X =
[[120 126 106 130 122 147 121 116 127 128]
 [123 143 110 107 138 114 125 137 122 141]
 [129 143 102 107 138 121 119 125 126 135]
 [129 141 102 107 136 144 119 116 127 130]]
X[-4][-10]: 120
X[:, -1]: [128, 141, 135, 130]
X[-4]: [120, 126, 106, 130, 122, 147, 121, 116, 127, 128]
X[-3][-10]: 123
X[:, -2]: [127, 122, 126, 127]
X[1][-3]: 137
X[:, -5]: [147, 114, 121, 144]
X[:, -7]: [130, 107, 107, 107]
X[2][-6]: 138
X[-4][-6]: 122
X[1][-8]: 110
X[-3][9]: 141
X[2][3]: 107
X[2][-5]: 121

x = [155 133 109 138]
x[0]	155
x[3]	138
x[2]	109
x[1]	133

A =
[[119 117 132 129 129 134 121 130 128 127 124 119 131]
 [147 128 125 137 128 115 146 135 112 118 127 115 131]
 [118 121 135 133 132 129 132 129 131 122 121 134 133]
 [133 102 142 109 147 136 131 134 118 122 115 114 126]
 [124 119 131 129 130 129 128 129 126 136 129 130 134]
 [125 126 135 136 135 121 112 127 126 124 126 129 136]
 [119 115 132 120 130 122 118 124 126 132 119 132 132]
 [134 121 121 132 123 128 136 131 111 132 131 126 125]
 [118 124 132 123 129 136 129 126 127 125 135 128 126]
 [129 126 130 131 135 134 116 124 119 124 127 127 133]
 [130 124 123 136 124 127 121 140 126 150 123 130 130]
 [143 117 108 139 139 104 118 126 116 124 126 119 114]
 [125 116 119 132 140 128 135 124 122 135 127 133 149]
 [111 118 134 126 131 125 125 131 126 127 119 128 140]
 [127 129 130 123 123 123 126 125 142 118 125 119 130]
 [123 116 140 132 126 129 119 139 122 139 135 129 130]]
A[0][-13] = 119
A[2][-12] = 121
A[15][-11] = 140
A[:, 2] = [132, 125, 135, 142, 131, 135, 132, 121, 132, 130, 123, 108, 119, 134, 130, 140]
A[15][-3] = 135
A[6][-8] = 122
A[10][-8] = 127
A[:, 4] = [129, 128, 132, 147, 130, 135, 130, 123, 129, 135, 124, 139, 140, 131, 123, 126]
A[-8][7] = 126
A[3][11] = 114
A[15][9] = 139
A[14] = [127, 129, 130, 123, 123, 123, 126, 125, 142, 118, 125, 119, 130]
A[-15] = [147, 128, 125, 137, 128, 115, 146, 135, 112, 118, 127, 115, 131]
A[8] = [118, 124, 132, 123, 129, 136, 129, 126, 127, 125, 135, 128, 126]
A[0][8] = 128
A[-9][10] = 131
A[9][2] = 130
A[2] = [118, 121, 135, 133, 132, 129, 132, 129, 131, 122, 121, 134, 133]
A[-4][2] = 119
A[3][-6] = 134
A[:, 9] = [127, 118, 122, 122, 136, 124, 132, 132, 125, 124, 150, 124, 135, 127, 118, 139]
A[7][-13] = 134
A[-10] = [119, 115, 132, 120, 130, 122, 118, 124, 126, 132, 119, 132, 132]
A[-7] = [129, 126, 130, 131, 135, 134, 116, 124, 119, 124, 127, 127, 133]
A[2][-9] = 132
A[11][5] = 104
A[-6][-6] = 140
A[2][7] = 129
A[14][-3] = 125
A[1][-13] = 147
A[-9] = [134, 121, 121, 132, 123, 128, 136, 131, 111, 132, 131, 126, 125]
A[13][8] = 126
A[0][-12] = 117
A[:, -12] = [117, 128, 121, 102, 119, 126, 115, 121, 124, 126, 124, 117, 116, 118, 129, 116]
A[:, 10] = [124, 127, 121, 115, 129, 126, 119, 131, 135, 127, 123, 126, 127, 119, 125, 135]
A[-13] = [133, 102, 142, 109, 147, 136, 131, 134, 118, 122, 115, 114, 126]
